(in the rows, 128 means zero)
One hidden turn or mirror swaps the rows below in pairs. Which row is each named row swapped with?
Z484: [ 73 145 137 115 123 124 142 134 130 155 142  94 153]
Z227: [ 95 157 102 174 145 146 150  99 118 114 105 117 103]
Z143: [125 149 105 147 177 124 119 155 131 119 151  90 154]
Z364: [149 126 139  83 156 109 111 134 119 132 155 136 128]
Z108: [ 97 124  91 151 166 139 110 114 104 131  85 127 163]
Z338: [110 130 128 103 141  89 116 146 122 121 152  92 159]
Z498: [102 125 106 136 169 127  99 135 104 139  94 116 180]
Z147: [125 182 129 110 136 160 145 104 139 150 123 143 102]
Z858: [136  83 121 132 172 126 125 121 144 152 117 120 158]
Z179: [162 114 115 119 175 106 101 138 135 142 138 108 158]
Z505: [ 97 160 109 149 117 162 161 102 122 124 107 116 104]
Z879: [102 146 118  83 101 141 136 141 128 110 146  94 109]
Z936: [127 125  77 121 142 160 101 123 104  91  96 128 122]
Z764: [114 130 115 116 168 106 111 163 123 112 161  88 144]
Z32: [113 111 142 143 137 138 164  99 158 160 120 113 127]
Z28: [139 103 104 126 178 129 116  97  88 100  94 148 128]
Z361: [131 111  96  91 144 142 103 154 108 102 144 107 142]
Z811: [160 153 125 102 133 107  95 139 136 137 148  99 134]
Z756: [ 77 158 139 128 116 133 147 121 118 161 114 100 150]
Z666: [108  77 104 137 173 122 117 128 123 135 119 123 165]
Z210: [142 112 129 107 161 122 129  90  90 105 108 152 110]
Z915: [123 127 156  79 131 112 146 111 104 123 144 133 107]
Z60: [152 174 110 152 124 137 120  87 124 131  97 129 105]
Z65: [156 143 108  91 175 144  96 137 124 137 133 137 142]
Z822: [ 98 147 106 161 142 132 140  79 106 107  87 123 125]
Z766: [109 132 160  93 117 112 161 120 124 130 149 109 115]
Z124: [133 153 130 157 127 137 160  83 139 154 111 120 104]
Z916: [136 147 135 130 142 143 142  82 111 130 100 160  94]
Z828: [130 115  94 102 161 129 103 158 117 120 147  96 156]
Z410: [106 173 106 176 153 149 151 120 130 116 121 103 119]
Z187: [103 142 104 127 106 172 151  99 118 107 109 117 104]
Z757: [ 80 115 136 144 122 131 172 112 137 150 121 114 128]

Z666 pairs with Z757
Z811 pairs with Z60
Z764 pairs with Z227
Z187 pairs with Z361
Z505 pairs with Z828
Z915 pairs with Z210

One hidden turn or mirror swaps the rows below in pairs. Which row is each named row swapped with?
Z494: [122 140 125 119 139 129 153 138 111 163 129 146 150 126 173 121 119  85
  91 120  90  83 177 121 140  75 192 166 128 135  79  83 146 112 111 114]
Z522: [ 87 205  87  96 137  89 107 112  98 165 135 164 184 157 188 143 145  65
 120 145 119 132 208  97 136  98 157 173 156 153 135  80 117  79 102 133]
Z710: [ 99 136 112  91 122  98 134 113 132 130 154 121 155 166 168 154 139 136
  85 133  95 125 138  71 167  89 193 169 145 152 137 101 135  92  84  98]
Z783: [ 97 157 131 156 128 145 152 129 102 136 118 123 160 193 108 150 140 114
  77 196 134 116 139  92 129 104 180 139 176 115 100  88 125  68 132 104]
Z309: [124 149  90 153  89 120  90 121  92 148 100 123 140 161 141 131 129 137
 150 145 115 139 107 112 141  73 131 142 182 131 148 138  93  85 140 142]
Z46: [ 80 224  99 114 132 106 109 115  77 155 120 166 186 158 176 125 133  54
 143 175 132 105 209 105 119 102 149 165 150 134 129  86 125  66 120 143]
Z566: [127 132 104 174  97 139 109 128  91 131 104 116 136 164 120 137 126 139
 120 164 117 116  99 109 134  78 146 138 173 118 123 134 105  80 136 136]
Z391: [ 88 221 105 131 130 122 104 138  92 154 102 161 183 153 148 107 128  58
 139 190 120  92 202 116 105  94 154 159 137 125 120 102 136  50 140 157]
Z526: [ 83 223 144 111  77 114 124 138 115 171  95 112 199 197 132 135 128  99
  92 173 134 108 169  85 110 107 200 154 133 131 117 135 139  55 136  99]
Z765: [101 175 113  79  86 107 124 120 113 120 126  95 153 161 158 128 106 147
 101 121  95 110 129  60 162  70 194 172 141 157 142 139 145  91 117  95]
Z763: [104 219 127  97  92 135  98 119  89 143  90 102 170 150 154 138  71 114
 142 145 105  95 142  87 123  94 182 145 158 139 111 150 114  94 167  87]
Z909: [126 200  96 113  76 125  72 145  86 163  80 127 148 139 153  95 119 111
 150 105 111 123 167 123 146  60 155 155 155 145 130 147 126  86 133 165]
Z624: [117 166 128 146 110 127 125 168 131 159 102 141 162 154 111 125 149  91
  72 153 113  67 172 113 104  84 185 167 108 135  93 110 154  48 121 145]
Z904: [110 132 116 177 123 145 132 126  86 125 116 123 145 175 105 147 133 126
 103 183 132 108 115  97 128  93 166 131 182 117 104 104 122  79 130 121]
Z387: [101 164  85 101 137  81 110 112 112 157 150 166 170 154 185 151 153  88
 118 131 104 139 182  99 155  89 154 172 167 162 148  79 102  90  91 134]
Z656: [121 170 105  97  90 120 105 156  91 154  95 133 142 137 164  93 116 113
 113  81  92 110 189 114 165  55 184 162 133 160 119 125 157  95 107 152]

Z783 pairs with Z391
Z387 pairs with Z309
Z904 pairs with Z46

